(in the rows, 128 means zero)
One turn moves each row of this set onto another row. After a few examples, where does it send each row asked below?
z_168: 123	131	159	150	137	120	169	117	119	110	154	125	182	156	162	149	119	142	106	154
z_514: 127	143	131	124	121	137	135	140	112	127	171	75	142	141	172	157	110	120	91	115
z_861: 120	127	143	128	83	133	148	119	141	149	123	105	154	119	144	124	120	150	143	166
z_770: 105	108	133	153	114	92	143	131	112	149	126	147	160	137	124	146	90	138	138	149
z_623: 122	123	138	140	132	129	130	134	114	109	125	68	173	133	139	132	127	111	132	175
z_240: 100	116	114	145	118	138	140	158	133	157	174	88	155	128	159	152	123	101	113	128
z_18: 126	113	147	150	132	128	125	136	114	116	138	75	166	141	137	143	126	120	154	169
z_652: 88	131	140	156	115	126	154	127	110	130	174	117	143	103	145	139	133	92	105	113
z_768: 115	142	154	128	151	126	139	130	122	131	163	108	118	146	176	120	120	104	102	130
z_435: 95	145	150	131	120	109	139	132	104	122	104	92	139	85	131	129	134	104	92	140
z_940: 107	110	139	148	125	89	134	141	111	157	124	151	162	130	120	148	105	138	136	144
z_145: 142	138	156	128	107	99	142	106	102	120	125	121	153	129	140	136	91	157	133	122
z_63: 102	136	142	133	111	125	128	147	106	142	164	83	126	103	133	137	136	85	125	129
z_229: 122	149	127	118	126	109	129	158	89	163	100	84	167	142	159	159	117	105	114	158
z_736: 98	123	152	120	104	119	122	140	96	146	120	123	153	127	148	158	119	168	97	175
z_703: 128	125	131	126	87	125	135	132	142	153	120	105	164	116	136	131	120	159	137	161
z_586: 94	143	143	132	134	102	162	133	122	155	97	123	131	121	154	119	118	93	96	141
z_390: 120	152	154	132	137	111	149	131	145	137	106	111	126	127	139	112	127	99	97	150
z_733: 102	145	153	138	115	103	163	120	97	113	125	113	135	106	122	124	119	94	88	142
z_418: 149	138	147	127	101	104	136	106	106	118	127	118	151	139	136	136	91	160	125	138
z_491: 115	134	128	147	93	114	175	131	97	163	136	128	195	129	151	168	128	119	115	133
z_563: 94	124	142	123	110	104	126	142	97	144	118	121	161	122	155	161	110	174	101	164
z_15: 112	148	126	152	105	102	173	134	96	150	124	124	195	127	139	168	116	98	104	133
z_6: 107	158	149	127	130	122	137	145	116	166	143	116	125	130	181	147	123	102	93	112
z_143: 129	142	149	155	139	122	170	112	129	104	136	118	186	152	161	138	109	122	101	148
z_267: 109	131	130	133	135	121	138	151	94	133	173	94	145	145	172	164	100	115	88	115
z_159: 135	141	133	119	114	114	123	145	83	164	106	87	162	146	163	168	122	122	129	143
z_173: 118	122	117	151	118	127	148	148	130	145	178	95	150	142	145	146	107	90	124	116

z_652 turns into -> z_6
z_229 turns into -> z_623
z_390 turns into -> z_733
And these:
z_418 turns into -> z_770
z_267 turns into -> z_240
z_861 turns into -> z_145
z_18 turns into -> z_168

One turn moves each row of this set onto another row. After a few examples, where does it send each row asked below?
z_438: 178	113	113	137	115	168	87	141	149	96	129	133	108	154	100	120	157	130	110	145	123	118	130	159	153	155	129	158	169	122	142	136	130	128	110	114	162	109	145	113	141	108	112	130	160	103	168	86	129	146	107	148	118	112	126	137	140	130	161	166	138	116	133	113	126	134	121
z_783: 130	113	118	184	102	142	105	138	142	88	96	117	138	146	125	131	133	149	104	155	151	103	142	137	146	157	152	146	171	115	133	130	108	117	136	127	148	81	166	118	146	106	132	145	127	123	168	86	118	120	143	149	132	124	132	136	136	141	138	187	142	132	159	89	138	138	111
z_505: 124	118	109	166	150	134	115	151	148	125	123	113	123	153	124	108	156	153	101	146	129	160	136	142	170	143	114	113	144	109	138	147	112	128	112	155	123	100	111	128	157	98	107	138	145	143	156	110	141	118	128	142	172	115	124	135	106	121	122	132	137	119	114	126	147	146	156
z_304: 130	124	123	125	156	129	142	145	148	115	125	132	61	124	118	122	97	132	119	118	104	114	181	146	98	124	137	122	156	134	109	111	120	142	121	121	137	95	133	116	186	99	121	128	134	117	139	112	99	79	101	116	112	116	106	134	114	119	157	155	159	147	137	120	141	139	144
z_797: 130	140	133	138	141	151	112	119	134	75	153	111	118	146	104	147	103	123	98	143	136	127	182	173	142	126	105	96	121	138	121	134	131	127	115	85	138	118	129	141	130	124	115	136	111	130	156	137	131	111	150	143	136	162	134	98	129	130	152	139	158	159	148	123	165	104	143
z_508: 103	138	83	136	131	157	129	154	153	100	136	146	88	116	106	136	120	123	148	144	96	141	164	164	141	163	157	126	134	122	140	122	103	147	116	88	106	104	109	143	182	133	90	113	143	155	154	109	117	135	165	119	117	139	127	133	101	122	150	137	132	119	134	118	141	138	91
z_837: 132	116	103	143	119	127	114	131	131	97	119	155	137	164	119	155	124	117	124	146	130	101	114	125	154	146	150	128	131	117	116	139	112	114	115	69	133	107	124	166	127	119	140	156	85	130	171	126	126	165	168	127	132	156	128	122	157	146	125	162	118	135	128	127	145	120	126
z_911: 103	105	98	135	135	146	144	155	147	97	117	155	91	141	135	126	131	109	117	141	73	131	152	141	126	159	164	121	121	125	115	96	100	131	170	122	132	114	140	153	152	139	132	135	89	123	129	130	89	121	157	137	147	123	123	140	106	131	117	141	124	149	134	107	144	144	120
z_471: 124	140	144	156	149	148	127	156	152	100	135	108	79	141	138	144	101	115	146	152	114	97	123	124	145	105	119	133	133	96	100	130	138	166	121	96	137	78	132	149	135	123	132	143	147	130	131	141	121	131	123	167	126	143	111	92	126	123	136	157	145	156	124	163	139	129	124
z_260: 142	130	105	147	134	108	102	125	139	99	138	127	98	138	125	114	115	85	120	112	105	127	162	128	146	135	156	158	128	108	136	140	124	132	125	97	138	108	126	145	146	123	116	125	145	105	159	103	137	164	135	123	180	155	148	115	115	141	156	201	149	134	121	109	99	125	125
z_88: 136	130	98	158	166	134	91	132	129	119	134	121	123	152	140	137	88	136	119	114	84	134	179	157	135	153	118	147	143	87	155	109	115	124	136	102	141	116	144	125	164	121	123	97	134	118	139	117	111	156	155	130	89	139	92	87	106	135	149	151	130	134	117	99	126	143	153
z_707: 167	113	128	161	157	145	72	148	136	136	125	150	114	150	140	132	129	138	73	147	136	119	136	136	146	151	112	137	147	129	141	120	127	124	119	95	141	99	163	141	165	89	136	156	142	68	156	102	131	146	125	126	139	133	123	104	129	142	165	165	149	139	130	92	140	141	122
z_26: 120	92	108	127	156	146	127	121	149	126	116	112	124	98	137	108	107	149	109	132	125	107	149	144	107	161	156	93	153	127	139	140	132	138	118	97	127	106	117	114	166	111	113	94	126	108	142	136	127	114	128	120	100	122	140	87	92	127	122	129	137	125	151	120	139	138	144
z_69: 172	122	123	158	146	137	78	120	130	127	137	144	123	153	107	142	122	144	100	152	136	113	147	123	150	138	146	134	153	127	133	131	118	127	124	119	150	114	159	98	152	96	135	147	100	122	174	111	143	123	142	141	142	138	143	135	154	129	118	130	169	132	158	80	156	128	113
z_123: 130	79	102	166	149	134	77	151	123	103	119	116	89	145	114	150	141	130	79	127	102	100	140	158	163	159	127	152	178	101	101	115	122	143	112	135	124	74	136	164	165	106	105	122	145	125	135	134	155	106	132	114	133	143	119	151	128	122	134	146	143	135	139	112	158	133	147
z_948: 185	132	108	148	127	130	122	143	113	101	126	129	124	124	122	152	138	148	98	149	101	124	130	127	131	141	116	140	165	104	118	115	133	107	155	132	130	113	108	141	145	98	113	126	139	106	134	119	115	110	127	119	145	157	114	123	109	120	134	120	108	113	158	115	184	149	125
z_959: 125	87	127	140	148	156	150	139	139	106	128	110	124	135	113	130	114	135	115	124	148	135	127	128	127	114	125	104	149	105	66	129	107	129	118	114	141	104	130	137	155	89	155	140	157	174	149	110	131	146	157	127	105	138	133	124	140	146	123	180	123	155	144	96	142	143	119
z_427: 132	105	128	164	124	123	125	127	140	111	135	127	90	132	175	142	108	132	156	123	125	117	154	110	137	125	155	131	107	112	146	124	112	155	121	91	135	102	144	121	129	125	144	120	144	151	128	137	94	123	126	155	145	145	91	96	130	126	140	140	134	152	116	150	153	135	115
z_708: 138	125	106	138	166	165	125	162	149	88	123	150	69	134	131	138	119	101	118	128	79	117	133	115	140	135	135	108	144	100	101	100	82	124	120	105	97	142	137	146	150	94	129	108	130	142	164	129	129	154	152	88	148	121	135	133	131	129	105	133	156	150	146	128	157	131	121
z_846: 135	92	115	107	123	127	141	105	108	94	113	116	67	141	147	134	122	88	108	122	117	137	148	145	130	144	128	152	149	97	144	133	116	148	123	105	128	111	137	121	114	116	153	133	116	133	136	110	135	131	104	119	117	95	120	142	130	118	139	161	133	123	124	123	130	154	137
z_531: 130	101	120	132	144	153	133	154	174	81	99	128	99	153	148	160	112	128	131	140	135	116	158	148	122	151	131	104	159	122	134	105	124	131	86	91	127	113	141	139	160	89	115	128	140	144	159	129	134	95	141	143	93	120	96	108	136	121	118	120	159	137	159	129	163	150	177
z_54: 139	102	149	131	132	136	101	145	147	121	170	134	102	140	144	135	109	100	136	85	114	124	141	119	147	140	166	128	144	108	86	141	131	94	136	84	127	106	101	127	132	115	153	121	135	114	134	135	127	128	148	104	94	140	131	120	117	97	115	171	146	141	134	132	136	139	120
z_212: 146	105	89	164	117	139	111	170	154	98	122	131	139	127	113	156	126	130	98	150	118	146	146	143	154	160	132	130	148	134	130	133	112	119	102	126	127	101	136	109	162	125	143	134	145	138	151	141	98	92	104	85	141	161	133	129	120	124	141	149	149	144	107	89	169	164	143
z_51: 113	114	123	144	148	139	92	136	165	118	152	129	113	163	113	127	101	111	142	101	147	119	135	138	170	150	150	132	119	93	114	138	110	118	112	87	139	101	101	133	118	134	121	108	137	138	155	142	94	137	153	129	100	147	111	128	83	106	134	170	164	128	159	127	131	140	152
z_488: 128	133	117	159	97	144	125	136	132	106	135	145	90	155	152	151	113	108	148	153	117	152	132	147	148	130	136	179	135	111	95	132	134	125	102	116	151	133	127	135	152	116	134	146	136	141	156	98	102	168	151	152	131	141	113	157	128	152	122	180	153	137	118	98	138	139	107
z_520: 128	124	114	136	138	159	114	168	155	104	107	129	90	116	143	124	125	104	85	152	111	147	144	137	126	139	142	102	120	134	101	95	139	146	111	80	99	109	127	176	131	142	82	112	155	138	172	118	134	146	150	131	144	138	126	111	101	135	118	148	138	148	139	114	128	154	140
z_635: 131	97	122	154	151	139	158	132	176	109	154	118	86	146	140	125	117	121	109	150	130	91	127	174	130	113	126	129	155	138	111	94	103	117	139	124	155	125	115	138	156	98	123	101	129	121	154	118	123	128	146	115	108	105	134	111	104	113	128	157	138	131	148	119	163	162	171
z_125: 153	132	121	140	155	145	74	119	127	93	125	155	123	151	131	122	112	128	121	116	97	116	150	121	138	177	126	119	151	101	97	120	117	143	107	81	112	104	117	123	139	121	124	135	135	125	151	129	116	166	135	172	158	156	109	109	129	160	122	155	162	152	124	96	135	99	103

z_707 turns into -> z_438
z_212 turns into -> z_948
z_427 turns into -> z_54
And these:
z_520 turns into -> z_508
z_846 turns into -> z_959
z_125 turns into -> z_260
z_635 turns into -> z_531

